(in the rows, 128 means zero)
The rows of A fall into several groups, and each row is roughly a mix of its group's hidden directions.
A, 167 rows:
[[131 163 162 100 112 142 181 117 148  94 146]
 [146 130 146  82 107 147 158 158 164  87 132]
 [115 116 145 118 151 123 167 162 114 192 122]
 [138 112 152 128  93 133 151 167 112 190 127]
 [137 115 120 167 108 129  96 113 168  75 107]
 [ 87 123 120 139 102 163  92 119  79 134 100]
 [119 163 152 156 190 109 115 162 137 126 131]
 [ 80 115 128 122  87 164 109  95 107 147 103]
 [121 124 156 148 170 112 158 176 143 168 119]
 [105 151 147 114 115 157 163  90 158  82 137]
 [138 144 139 138  95 151  99 103 139  61 129]
 [108 164 147 119 192 127 139  96 111 147 113]
 [ 95 156 106 160 101 124 121 154 132  96 177]
 [130 120 159  90 176 143 168 119 104 161 130]
 [159  80 127 100 125 107 142 135 111 185 118]
 [139 119 152 126 195 120 108 124 139 137  79]
 [128 134 133 155 127 144  86 107 145  61 109]
 [115 124 106 147 140 126  85 140  78 154  83]
 [177  94 107 133 152 118 137 142 125 175  93]
 [104 140 144 121  84 169  86 132  95 153 114]
 [124 108 131 148 122 136 147 164 134 200 151]
 [153  90 105 134  71 143 124 160 146 149 108]
 [121 141 117 131 150 122  66 102  80 143 109]
 [ 78 151 156 117 107 166 108 137 150  94 146]
 [174 126 140 127 162  99 175 122 167 114 140]
 [153  97 125 105 128 113 165 163 155 167 162]
 [140 115 121 121 139  99 173 159 152 174 164]
 [110 179 159 110 186 124 127 136 129 105 139]
 [137 110 139  70 119 165 143 145 113 167 100]
 [ 87 124 125 101 114 175 117 111  78 148 115]
 [102 102 127 133 125  97 111 143 147  70 170]
 [183 140 126 144 130  92 109 129 173 106 156]
 [133 120 107 159 101 101  99 138 122 194 121]
 [105 139 133 167  98 144 108 141 147  65 122]
 [166 133 118  84 115 131 159 102 168 113 163]
 [176 101 116 118 118 102 110 108 150  82  96]
 [150 125 140 120 143 138 108  92 153  70  87]
 [116 149 122 136 143 130  72  66 137 123 109]
 [156 127 147 122 162  88 180 153 151 149 136]
 [ 70 123 124 125  95 147 117 167  87 126 115]
 [182 121 140 109 138 114 168 163 157 148 151]
 [120 134 152 100 145 112 177 145 168 135 173]
 [104 141 131 131 137 158  88  96  91 128  77]
 [103 124 116 131 129 114  70 101 100  80 111]
 [119 128 135 117  83 137 165 181 161 133 154]
 [ 99 147 117 148 188 114  84 103 126 122 111]
 [118 170 116 153  92 127 123 130 179 143 168]
 [117 140 132 134 143 145  87  92 106  79  88]
 [160 120 148 130 183 131 171 124 145 145 165]
 [165 154 157  80 114 131 180 126 137 138 127]
 [ 85 147 126 104 159 134  91 163  95 117 101]
 [161 100 118 116 133 105 160 143 175 144 173]
 [161  90 130  96 134 114 155 179 149 149 148]
 [168 182 134 147 166 125 120 150 111 162 126]
 [140 143 127  94 116 124 188 136 140  99 173]
 [158 102 127 118 114 115 174 161 169 142 162]
 [ 76 140 134 128 107 172 111  98  96 110 105]
 [133 195 142 145 120 143 122 111 130  77 136]
 [119 131 141 116 106 143 175 119 155  66 148]
 [186  91 126 110 115 118 145 131 164  97 107]
 [100 103  91 144 100 160  89  96 149 121 152]
 [146 130 115 159  96 123  99 139 173  94 168]
 [200 101 117 121 116 121 151 163 140 143 129]
 [124  95 141 118 134  99 140 146 174  77 159]
 [160 127 126 119  95 148 171 135 150 184 115]
 [127  82 119 124 119 113 152 176  96 160 157]
 [141 123 119 135 122 107 122 171 110 195 157]
 [103 142 128 139 126 128 120  95 143  51 120]
 [ 84 168 139 123 108 156 132 136 107 175 101]
 [135 146 113  94 103 122 133 134  84 179 165]
 [ 96 107 139 119  99 175 156 178 137 144 131]
 [ 90 149 118 145 109 123 126 153  98 190 147]
 [159  95 112 112 146 129 100  85  99  87 112]
 [101 144 117 104  99 161 123 107 122 191 113]
 [155 124 126 125 150  97 177 139 171  91 148]
 [150 113 121 126 115 102 163 164 149 177 166]
 [108 136 143 137 169 129 102 136  83 152  78]
 [113 126 103 122  84 128 152 161 122 174 169]
 [117 103 141  80 137 129 186 153 126 147 155]
 [ 96 179 138 151 117 130 140  90 142  89 152]
 [104 131 134 142 129 159  75 115  88 116  85]
 [124 100 157  91 165 155 175 147 104 121 126]
 [120 103 118 139  96 149 152 123  73 156  90]
 [164 121 111 154 172  73 112 153 144 129 130]
 [161 134 144 108 157 107 177 133 161  96 155]
 [128 139 130 104 134 165 106  68 152 108  93]
 [142 110 133  93 143 118 181 156 145 174 145]
 [ 94 119 137 101  82 174 145 121  88 125 121]
 [145 128 117 156  98 118 117 107 134  55 142]
 [119 159 153 116 140 156 166 134 125 191 113]
 [148  75 125 156 161 112  98 140 116 141  86]
 [120 118 146  77  84 163 162 129 109 137 148]
 [ 69 138 139 132 140 118  73 116  95 117 130]
 [162  92 116 140 111  93 143 164 153 130 172]
 [ 64 154 119 141 109 150  95 105 108 111 114]
 [152  93 121 108 116 108 163 171 154 147 165]
 [162 103 136 114 105 115 169 180 139 153 148]
 [159 118 105 151 155  94  92 153 129 177 120]
 [130 112 159 112 153 123 198 147 150 151 125]
 [126 126 146 116 138 138 108 114 148  51 103]
 [117 121 135  76 124 141 114 170 149 160 171]
 [136 127 127 141 109 110 130 141 171  58 150]
 [ 99 162 140 134 122 132 133  88 138  63 141]
 [105 110 159 129 166 142 147 155 103 171  92]
 [137 151 134 125 100 124 152 162 153 147 192]
 [108 182 143 149 116 146 107 105 137  75 122]
 [104 131 130  95 108 145  89 160  74 106 122]
 [125 130 132 138 127 147  86  93 106  82  81]
 [106 140 104 139 111 149  64 101  98 112 110]
 [173 132 115 141 123 124 155 128 106 196 141]
 [129 138 154  99 138 125 180 153 154 129 179]
 [145 135 117 146 115 128  73  96 117  78 102]
 [165  71 116 132 112 100 126 168 151 128 148]
 [132 166  95 142 101  77 107 113 130 127 167]
 [153  92 146 138 135 125 164 163 174 128 165]
 [162 106 116 122  93 117 162 165 148 155 167]
 [169 135 127 140 114 140 184 156 150 170 118]
 [144 114 137  93 124 121 183 134 164 116 172]
 [ 93 139 117 163 138 129  70 114  89 142 112]
 [131 125 119 126 173  87 121 134 153  75 160]
 [101 165 146 118 133 147 131  80 116  76 112]
 [150 101 116 132 104 115 162 140 184 126 170]
 [142 110 110 130 124 107 155 159 166 156 183]
 [ 92 146 135 103 159 123 186  89 137 130 139]
 [ 88  80 122 118 116 120 131  91 136  77 127]
 [132 120 141 117 119 112 145 147 180 146 191]
 [ 97 117 125 140 132 140  86 117 148  63 149]
 [111  87 120  93 121 158 117 121 109  72 109]
 [ 73 174 152 121 161 144 108 136 125 156 120]
 [150 138 142 122 154 127 118  99 146  58 103]
 [ 88 143 108 164  98 128 120 167 126 137 175]
 [177 120 118 113 139  94 132 133 171 117 175]
 [156 112 118 120 162  96 138 161 139 188 134]
 [177  68 119 122 123 108 130 165 141 142 131]
 [ 75 162 115 160 119 138  79 115 117 113 134]
 [117 178 141  89 147 138 175 112 123 118 161]
 [ 78 115 162 125 107 160 147  98  86 131 135]
 [144 127 138 112  92 151 121 139 103 198 114]
 [103 154 122 148 121 118 136 149 117 193 168]
 [139 131 128 125 159  96 158 130 168  73 155]
 [128 114 158 124 120 148 166 176 142 159 171]
 [155 115 155  67 154 130 173 115 131 140 129]
 [ 78 117 123 126 111 134 125  84 133  71 117]
 [149 146 149 121 158 109 173 121 186 132 148]
 [120 154 146  97 146 134 188  93 140  97 122]
 [166 125 142  99 138 135 190 133 151 161 144]
 [119 156 131 145 106 118 136 119 153  60 162]
 [113 124 123 117 100 129 148 157 109 202 138]
 [129 161 158 107 106 139 175 149 146 129 177]
 [115  85 140  85  98 121 140 163 128 171 141]
 [136 144 144 105 164 117 189  90 142 113 143]
 [144 123 122 131 121 123  89  99 149  68  89]
 [126 161 143 118 100 142 156 117 169  80 161]
 [111 156 108 154 109 101 117 133 114 190 159]
 [164  87 139  88 155 112 162 154 157 128 127]
 [132 168 116 132 146 131 133  79 144  76  98]
 [ 89 140 159 101 105 177 140  92 116 149 132]
 [142 150 111 140 185  75 135 130 157 119 140]
 [104 125 114 147 127 118 110 134  82 196 130]
 [125 129 112 110 121 111 157 156 123 194 165]
 [133 113  84 169 145 126 107 115 140 179  99]
 [110 132 127 136  70 169 107 108 101  93 114]
 [122  97 117 146  73 150 131 119 179 102 130]
 [101 177 116 144 113 143 147  77 118  91 129]
 [149  90 123 129 131  86 139 164 140 134 183]
 [ 75 129 133 108 131 168 159 147 132 157 164]
 [116 154 126 141 172 116 118  99 152  70 105]]
Which row in each list fits none of the groups? There is exactly one, and every other row fits one group, some only roughly.
    k_725: [130 156 112 142 144 133 127  90 103 197 130]
    k_953: [171 133 152 125 167 102 153 123 155  82 141]
    k_859: [117 166 149 128  93 156 137 100 118  73 111]
    k_904: [149 112 115 107 159  87 131 177 156 124 163]
    k_377: [115 131 124 162 111 150 178  73 148 112 122]
    k_534: [ 97 161 124 148  97 150 135 153 104 173 162]
    k_335: [133  93  97 109 104 141 104 158  93 174 113]
    k_581: [119 127 145 110 119 148 107 165  97 193 111]
    k_634: [164 154 115 168  99  98 144 146 165 101 141]
    k_580: [109 141 106 176  89 135  88 106 128  99 105]
    k_321: [151 147 129 162 116 123 130 109 162  63 109]
    k_969: [144 129 106 113 160  90 124 124  84 180 114]
    k_508: [ 89 152 162 108 166 148 100 102 109 112 100]
 | k_534
    k_34: [101 124 119 140 162 133 102 106  99 184  97]
    k_530: [116  90 113 151  90 158 138 144 127 182 109]
    k_860: [152  71 113 146 121 137  98 126 120 144  77]
    k_779: [145 147 140 160 189  83 112 119 140 143 121]
    k_388: [136 173 108 164 110 109 127 127 153  85 165]
    k_181: [155 125 130 109  94 140 149 145 152 126 196]
    k_492: [ 92 169 135 121 181 125 113 116 130  93  98]
    k_307: [108 120 142 131 159 119  90 115  76 123  81]
    k_257: [ 93 174 131 144  90 145 154 112 120  91 152]
    k_682: [ 96 144 100 118 103 135  98 138  85 176 144]
    k_325: [120 130 130 125 106 148  84 149  79 170  99]
    k_674: [161  76 138 122 166 101 145 143 113 153 100]
 | k_257
    k_55: [139 128 107 178 122 119  73 122 101 149  98]
    k_797: [130 121 123 150  89 160  93 149 129 174  91]
    k_828: [ 99 107 141 110 160 131 110 110 156  63 131]
    k_796: [158 108 116 135 132  94 156 160 165  92 163]
    k_545: [109 103 158  90 181 116 156 143 151 150 130]
    k_933: [111 150 118 132 102 163 135  83  96 166  96]
    k_827: [109 168 109 158  91 156 119  92 100 147 107]
    k_657: [103 184 130 117 150 139 107  76 108 121 114]
    k_651: [132  95 113 143 137 125 106 117  91 192 104]
    k_368: [ 85 168 143  95 117 153 173 126 142 138 151]
    k_309: [112 107 123 119 148 175 106  97  95 144  82]
    k_182: [120 159 116 178 137 111 122  68 106 119 130]
 | k_828
    k_929: [130 168 144 151 119 139 128  90 151  70 109]
    k_448: [167 111 112 160 165  81 119 123 122 166 120]
    k_883: [174 134 121 161 137  83 128 162 155  95 134]
    k_175: [106 161 145 139 184 131 139  95 166 130 105]
    k_697: [114 147 140 125 136 151 106  88  97 184 100]
    k_589: [140 136 152 110 153 103 153 160 180  97 154]
    k_92: [160 107 119 133 166  87 144 162 162 159 139]
    k_218: [115 160 153 125 132 112 177 123 133  85 172]
    k_927: [173 108 152 121 151 104 174 137 157  99 147]
    k_447: [104  81 128 102  97 116 119 162 119  79 127]
    k_795: [114 150 129 114 112 122 172 161 147 147 186]
    k_451: [169 105 123 135 132 140 101 140 105 179  85]
 | k_218
    k_680: [101 158 131 145 138 153  97  87  85 139  96]
    k_333: [144 127 116 116 117 143 175  75 172 117 146]
    k_653: [129 139 125 145 147  99 109 117  80 188 113]
    k_472: [134 104 124 121  87 138 109 124  77 169  94]
    k_590: [136  80 124 108 137 108 160 124 170  80 120]
    k_180: [106 157 137 166 106 152  72 118 135 107 101]
    k_75: [135 101 135 114 175  93 106  81 138  97 120]
    k_597: [123 142 126 115 123 128 177 137 176 117 183]
    k_600: [126  89 119  90 120 112 137 140  79 173 108]
    k_70: [124 110 104 131  64 160 108 137  91 124 108]
    k_518: [118 130 141 104 154 106 137 128  82 192 121]
    k_423: [166 117 141  85 144 124 184 138 152 108 143]
    k_204: [145 169 141 109 114 140 188 118 138 110 166]
    k_553: [ 83 144 145 135 164 148 122 108 113 115  71]
 | k_75
    k_800: [104 172 129 156 153 133  80  91 127 107 111]
    k_505: [127 159 161 109 183 119 158 136 165 149 134]
    k_317: [159  80 142 120 130 118 178 151 161 147 142]
    k_105: [127 149 102 158 153  99  72 109 123 108  98]
    k_436: [181 113 130 110 128  92 158 166 153 121 155]
    k_161: [114 151 110 168 118 126  61 147 110 148 126]
    k_203: [ 98 170 130 151 104 171 136  81 113 123 115]
    k_284: [138 141 107 163 164  92  79  99 110 119 113]
    k_893: [154 115 116 113 118 118 117 167  96 193 120]
    k_710: [150  81 133  83 137 129 167 141 102 162 122]
    k_405: [140 133 101 154  87 154 140  75 115 116  95]
    k_832: [166 117 128 125 125 108 153 146 151  63 154]
    k_764: [146 115 131 149 154 119 100  96 128  80  78]
    k_865: [112 133 122 135 147 124  86  94  80 134  79]
    k_164: [ 85 134  99 126  91 143 100 120  97 175 132]
 | k_203
    k_31: [150  91 138  98 155 104 143 174 167 114 140]
    k_446: [141  84 128 121 149 120 111 160 119 190 106]
    k_520: [ 98 145 131 167 157 110 113 132 131  64 116]
    k_345: [134 108 118  75  89 128 170 153 131 134 161]
    k_194: [ 87 138 146 160 163 153  88 141 114 124  90]
    k_990: [ 70 137 152 142 126 152  92 110  87 115 121]
    k_108: [172 136 149 153 156  99 122 120 152  79 104]
    k_13: [ 80 125 156 115 149 168 143 132  97 151  92]
    k_628: [103 126 125 162 108 159  69 120 122 101 100]
    k_861: [161  82 142 116 140 124 137 191 152 133 123]
 | k_861
